In the rows, zero is written as 128.
One hidden turn or mirror swaps the rows below in pairs. Which row is each named row swapped with?
The rows were stretched afterwards, more along some directions than others.
j_237: [122 126 106 126 153 117 135  98  98  89 132 126 135 126 111 130 144]
j_453: [113 131 117 127  88 124 122 163 120 118 137 125 126 107 130 113 142]
j_115: [112 129 136 119 103 123 137 155 121  87 129 155 132 150 126 102 139]
j_313: [106 139 117 102 157 113 119 144 110 118 162 126 118 126 103  92 128]
j_863: [138 118 115  89 122 105 115 136 109 141 144 110 137 141 111 127 146]
j_85: [118 144 159 123 126 124 138 154 127 143 148 136 139  97 116  87 135]
j_669: [121 124 169 120 127 133 138 140 145 127 146 159 140 123 119  90 130]
j_510: [135 123 149 148 131 100 128 154 120 130 148 149 136 125 131 118 110]
j_289: [132 145 144 108 107  99 146 113 124 137 178 110 149 110 109 120 125]
j_782: [124 118 116 128 153 105 125 104 116 121 141 132 148 128 115 120 124]
j_434: [107 127 143 133  98 104 142 136 101 120 146 155 166 105 126 101 125]
j_61: [123 124 136 134 147  95 132 130 110 127 168 131 137 119 110 119 106]
j_525: [148 132 143 119  84 103 142 120 126 134 161 128 161 116 123 125 131]
j_597: [119 131 165 127  81 121 122 173 146 155 159 157 147 118 146  94 108]
j_121: [108 130 124 121 105 104 103 138 123 147 148 163 154 141 124 122  98]
j_151: [132 120  94 137 106 102 115 174  92 134 161 119 133 132 126 118 132]
j_519: [114 143 121 128 131 128 109 166 101 123 146 133 116 134 128 116 128]
j_68: [130 124 151 113 115 123 131 170 126 124 126 148 129 150 133  78 128]
j_207: [109 138 128 108  94 130 133 142  99 124 143 146 133 143 110 101 133]
j_791: [137 111 135 121 127 112 139 115  98 132 129 130 132 159 123 113 118]
j_329: [100 113 104 112 140 105 127 108 107  92 157 116 136 137 112 137 153]
j_982: [117 141 167 118  94 125 119 176 140 144 180 145 140 110 135 104 130]
j_292: [106 144 129 128 119 122 148 121 102 100 164 114 136 119 117 125 160]
j_709: [119 128 122 109 127 133 138 129  80 110 157 118 136 129  84 123 155]
j_141: [140 130 114 125 131 103 147 146  93 112 173 108 136 129  98 124 155]
j_656: [126 130 131 128  82 105 107 154 130 161 161 143 153 126 144 121 102]
j_393: [118 126 138 124 100 118 135 166 114  90 131 151 133 144 132  93 138]
j_321: [142 151 155 106 103 114 137 137 121 156 160 125 137 140 108 110 121]
j_484: [111 138 121 115 127 108 105 117 116 137 150 150 154 127 107 136 123]
j_773: [123 135 133 126 131  96 131 126 124 128 185 118 145 105 122 121 119]
j_786: [111 149 152 132  83 116 124 170 136 144 141 168 137 119 147  89  99]
j_418: [122 112 149 104 131 129 117 104 107 105 148 121 132 100 118 127 159]
j_911: [103 141 148 101  91  90 130 146 116 124 145 118 129 110 123 115 115]
j_440: [124 116 121 123 113 135 126 163  99 120 163 119 130 100 108 109 157]
j_941: [111 139 152 115 137 112 151  99 111 121 162 119 133 100 104 120 126]
j_37: [107 125 146 115 139 126 156 131 108  88 150 128 112 121 104  95 143]
j_594: [134 131 134  87 145 116 145 103  93 122 148  99 133 141  88 113 150]
j_56: [146 154 140 128  89 108 114 169 100 129 164 137 140 120 144 100 134]
j_670: [147 119 137 124 138  99 142 152 112 118 152 129 140 144 132 104 144]
j_42: [110 112 125 113 101 125 118 149 128 116 134 152 142 152 125 125 148]
j_175: [113 127 122  98 125 129 132 117  78 109 156 112 137 128  84 126 159]
j_715: [124 141 127 121 130 105 106 155 113 153 156 120 126 140 126 116 108]
j_420: [118 141 132 109  92 112 140 127 116  96 153 125 139 151 129 123 153]
j_919: [129 145 167 108  98 106 148 119 136 139 122 125 138 136 130 113 125]

j_418 swaps with j_56
j_434 swaps with j_911
j_919 swaps with j_85
j_393 swaps with j_175

One hidden turn or mirror swaps the rows below in pairs. Which row is each named row swapped with?
The rows were stretched afterwards, more along some directions than others.
j_860: [124 132 136 148 150  92 129 137  97 114 112 159 132 100 147 146 131 138
 116 155 125 143 127 123 130 155 114 117 139]
j_929: [133 111 132 130 119 129 124 145 121 132 127 136 130 112  98 133 126 158
 120 125 140 123 144 134 105 132 127 104 147]
j_364: [118 120 126 150 137 124 141  88 146 134 126 126 119 146 133 119 138 107
 124 110 114 147 113 133 129 123 127 150 139]
j_726: [143 138 126 146 147 126 120  99 138 115 112 126 107 136 142 141 127 138
 118 125 134 166 127 151 154 129 153 127 141]
j_700: [132 130 129 131 152 135 118 130 108 130 126 141 140 120 124 133 143 110
 130 114 136 121 127 120 121 159 131 121 118]
j_866: [120 123 120 105 111 121 136 115 117 117 139  96 134 155 125 118 131 142
 121 110 120 131 156 146 137 121 153 129 104]
j_787: [131 122 127 121 127 130 137 123 152 134 141 138 117 120 137 146 117 135
 109 136 133 145 131 121 131 128 133 117 133]
j_435: [121 127 118 127 123 133 146  93 133 139 121 114 122 152 101 131 146 169
 128  99 133 130 128 133 124 126 140 114 134]
j_39: [106 135 133 130 112 144 140 119 116 115 118 133 147 131 124 150 144 153
 133 150 117 149 134 143 125 130 127 125 133]
j_225: [138 129 105 133 123 120 127 136 135 123 109 134 118 117 114 134 116 119
 141 113 145 127 114 131 139 133 118 107 160]
j_185: [133  93 127 108 113  99 114 150 144 132 116 136 110 131 132 111 118 115
 160 123 145 112 126 139 127 101 102 128 143]
j_210: [129 120 134 122 127 141 112 119  91 117 146 118 116 152 131 131 133 156
 118 123 125 133 153 131 124 144 147 118  98]
j_80: [128 140 137 131 146 107 114 125 136 151 128 144 137 129 123 124 126 160
 112 129 160 131 144 141 163 146 131 131 129]
j_878: [145 123 138 131 143 101 102  98 156 127 147 136 123 119 106 133 107 121
 125 155 115 165 105 140 134 139 136 153 120]
j_883: [137 107 140 129 115 132 127 110 136 120 132 152 131 144 114 123 140 130
 111 111 106 132 127 130 116 138 124 123 137]
j_563: [119 124 120 152 143 123 139  98 145 128 129 122 119 149 127 119 138 107
 128 119 117 144 115 131 134 125 134 152 130]
j_753: [129  90 134 114 113 107 112 149 142 135 127 133 121 132 142 109 118 109
 155 123 142 112 128 136 130 111 106 131 140]
j_487: [153 133 125 109 129 105 135 144 132 145 125 163 113  99 133 144 121 150
 114 162 105 137 123 131 136 116 134  94 135]
j_706: [125 115 142 129 112 136 138 105 127 125 136 162 126 136 115 130 146 123
 118 115  98 141 133 130 112 137 120 118 145]
j_999: [113 145 128 138 136 117 143 105 128 115 118 137 114 135 127 134 131 137
 133 113 111 110 143 126 125 124 128 141 118]
j_302: [156 146 132 126 149 135 118 111 105 133 139 134 128 119 152 143 133 166
 103 154 106 161 144 128 142 156 153 103 116]
j_547: [126 129 119 146 138 114 148  97 145 123 115 130 120 140 140 120 141 107
 136 110 123 149 117 131 130 123 111 156 148]
j_923: [135 134 113 122 152  99 128 134 129 137  98 118 129 137 153 142 107 134
 140 143 144 144 134 144 187 123 128 133 139]
j_491: [127 103 139 124 120 119 116 143 133 135 131 128 130 136 141 125 117 113
 160 124 149 120 127 126 132 118 105 140 139]
j_921: [129 114 133 104 126 103 117 117 161 135 127 110 141 156 114 110 112 137
 119 109 162 118 145 142 159 136 152 154 117]
j_253: [128 120 113 145 144 111 127 112 141 128 127 130 110 134 143 120 125  86
 129 132 110 138 106 140 133 111 116 140 138]
j_482: [118 130 128 133 134 108 138 103 126  89 109 124 128 131 125 135 124 154
 115 162 128 155 138 149 133 152 138 138 129]
j_926: [114 140 124 147 152 118 118 118 111 136 118 148 118 126 113 146 120 113
 135 132 149 152 105 107 138 156 124 143 118]
j_241: [130 115 144 129 141 130 143 130 125 117 129 157 121 103 132 148 122 108
 127 165 113 128 124 113 119 136 135  98 132]
j_431: [103 143 133 132 133 136 124 114 102 123 143 138 139 140 115 147 136 125
 126 114 128 137 140 118 121 138 131 145 117]
j_266: [122 149 119 121 130 100 130 118 115 141 129 155 124 112 152 132 130 159
 140 113 143 128 146 131 151 145 141 119 109]
j_764: [117 109 135 148 144 153 116 120 126 141 141 152 141 130 114 139 115 102
 131 136 126 131 108 118 129 128 117 137 119]
j_905: [135 139 136 126 146 107 103 126 122 132 133 129 152 138 123 127 131 162
 106 126 170 140 151 152 157 160 127 136 128]
j_387: [142 130 130 137 132  97 130 108 146 103  98 126 127 126 119 130 118 182
 121 167 124 150 137 144 145 152 156 126 145]
j_649: [118 136 126 155 145 109 131  86 124 133 137 126 126 145 147 124 147 116
 132 103 126 148 114 134 132 136 114 153 130]
j_294: [161 145 123 138 138 104 119 145 127 122 134 132 143 121 136 148 119 128
 132 155 121 118 120 127 137 136 109 138 137]
j_69: [131 146 144 151 154 139 131 117 116 131 119 141 148 125 113 136 145 130
 123 114 142 127 125 119 117 172 134 119 140]
j_464: [126 128 130 145 139 157 142 112 139 143 133 137 124 125 137 147 126 147
 125 122 135 129 112 128 141 133 124 118 137]
j_816: [122 129 143 145 143  99 116 147 100 130 125 163 138  96 148 140 123 139
 114 169 126 135 125 121 123 148 114 121 134]
j_12: [142 126 118 129 131 126 118 106 128 128 136 146 117 122 121 147 115 121
 154 150 106 149 113 128 152 116 127 127 123]
j_981: [140 122 127 145 135 144 143 113 144 130 139 143 115 121 148 130 114 146
 129 137 119 132 112 127 140 131 133 118 135]
j_366: [127 136 133 140 143 100 141 106 124 101 100 128 131 124 129 140 127 163
 119 175 130 158 127 133 140 161 141 131 140]
j_31: [127 134 140 137 152 104 135 104 133  94 109 123 121 132 127 125 126 168
 109 169 124 153 128 138 138 155 143 137 131]
j_910: [112 159 123 165 161 112 115 100 116 138 127 142 116 141 137 127 128 139
 115 109 125 132 126 142 136 142 124 151 115]
j_261: [131 130 137 132 141 149 146 110 131 139 127 147 125 127 135 136 131 158
 122 128 123 128 116 132 136 139 123 111 141]
j_528: [118 115 113 125 137 100 100 108 138 137 144 130 129 123 103 122 124 131
 134 122 167 151 104 136 136 136 117 130 117]
j_598: [122 107 130 119 134 110 113 111 134 128 129 142 113 123 107 128 117 137
 141 126 126 131 135 116 111 140 142 131 132]
j_83: [130 106 130 134 129  95 145 116 130  87 101 125 121 135 126 126 120 150
 120 170 122 146 131 150 133 143 129 131 145]
j_710: [129 126 131 130 123  99 143 117 135  89 113 117 134 130 123 127 116 161
 123 172 127 147 141 140 132 153 148 136 139]
j_945: [123 130 149 126 151 115  99 122 130 137 144 134 142 118 122 141 126 128
 117 136 135 116 140 127 118 126 139 129 115]
j_197: [141 143 147 143 148 140 128 122 107 124 124 138 142 124 129 135 157 119
 134 102 139 119 122 123 111 163 125 128 130]
j_612: [131 163 111 127 157  92 134 115 123 111  94 135 104 124 157 136 120 157
 127 158 121 158 131 141 157 130 127 137 144]
j_871: [132 161 113 100 114 108 143 138 146 127 132 143 127 114 130 130 120 172
 138 150 127 144 145 138 138 137 130 117 123]
j_443: [126 141 137 134 147 106 110 125 120 137 125 141 145 135 132 127 133 162
 107 128 159 143 151 156 166 157 125 136 133]
j_718: [141 155 136 145 145 127 118 118 121 140 137 134 137 131 148 131 137 149
  84  89 167 128 124 150 139 155 124 130 128]
j_220: [140 141 123 140 138 134 129 127  90 132 139 145 111 130 145 137 143 137
 129 126 135 119 125 116 123 137 119 108 127]
j_140: [160 128 137 123 136 130  88 138 137 146 147 132 148 139 115 138 118 152
 117 124 120 133 133 152 148 142 147 115 139]
j_30: [138 125 121 136 145 142 128 119 144 133 135 141 118 118 128 132 124 152
 127 130 118 122 119 135 142 125 129 111 138]
j_757: [122 130 126 137 141 101 153 107 128  99  99 130 121 129 131 141 129 167
 132 171 128 159 126 138 139 149 137 134 134]
j_332: [131 142 139 153 148 140 130 126 122 145 119 140 140 119 112 140 143 103
 135 106 154 115 106 108 122 164 129 127 138]
j_242: [159 130 116 122 106 102 137 137 142  96 134 128 127 114 141 138 112 143
 138 163 116 133 137 132 123 144 128 116 146]
j_754: [122 138 117 150 148 112 143  97 133 138 118 134 115 147 148 120 135 121
 123 120 114 144 119 144 143 118 121 143 138]
j_459: [116 140 128 151 144  99 133 113 135 155 142 165 114 115 127 130 147  99
 121 123 118 137  95 143 134 121 119 139 140]
j_580: [148 156 118 159 145 106 141 119 111 126 109 118 128 124 136 148 134 159
 123 135 150 143 124 128 149 153 151 132 145]
j_622: [154 143 101 118 145  72 128 140 130 133  91 135 124 133 132 144 109 168
 121 154 139 132 140 157 175 123 146 125 151]
j_370: [132  96 124 119 123 108 115 140 143 132 120 130 103 131 143 111 110 112
 156 124 137 118 126 136 139 101 115 127 138]
j_411: [124 174 126 149 156 113 119 123 138 140 151 144 110 140 156 130 117 130
 124 119 127 139 124 144 150 129 132 168 122]
j_511: [145 110 127 122 142 143 129 122 136 118 131 141 111 123 136 138 120 142
 121 140 105 132 126 141 138 131 141 107 131]
j_298: [118 117 117 150 139 111 137 111 127 118 115 121 126 147 141 114 134 104
 123 126 126 132 127 137 132 123 116 146 136]
j_664: [135 138 132 112 124 111 127 102 154 118 145 116 128 140 123 105 134 138
 102 109 126 150 138 148 124 136 137 155 127]
j_438: [111 151 117 134 155 119 121  91 132 115 126 129 114 128 154 147 117 125
 141 155 116 147 138 115 142 121 139 139 113]
j_556: [136 142 144 150 145 143 135 131 123 137 123 136 148 117 127 130 139 111
 124 112 139 115 125 114 122 158 137 127 146]
j_479: [148 112 102 116 129  85 114 159 125 144 118 148 118 106 118 139 113 147
 137 142 148 123 143 129 135 127 124 104 147]
j_704: [127 147 132 135 148 110 106 125 116 131 139 129 142 137 134 127 134 157
 103 125 160 144 152 155 163 149 125 141 124]

j_860 swaps with j_883
j_12 swaps with j_945
j_241 swaps with j_764
j_710 swaps with j_754
j_664 swaps with j_612
j_220 swaps with j_929
j_923 swaps with j_921
j_298 swaps with j_83
j_266 swaps with j_140
j_757 swaps with j_563

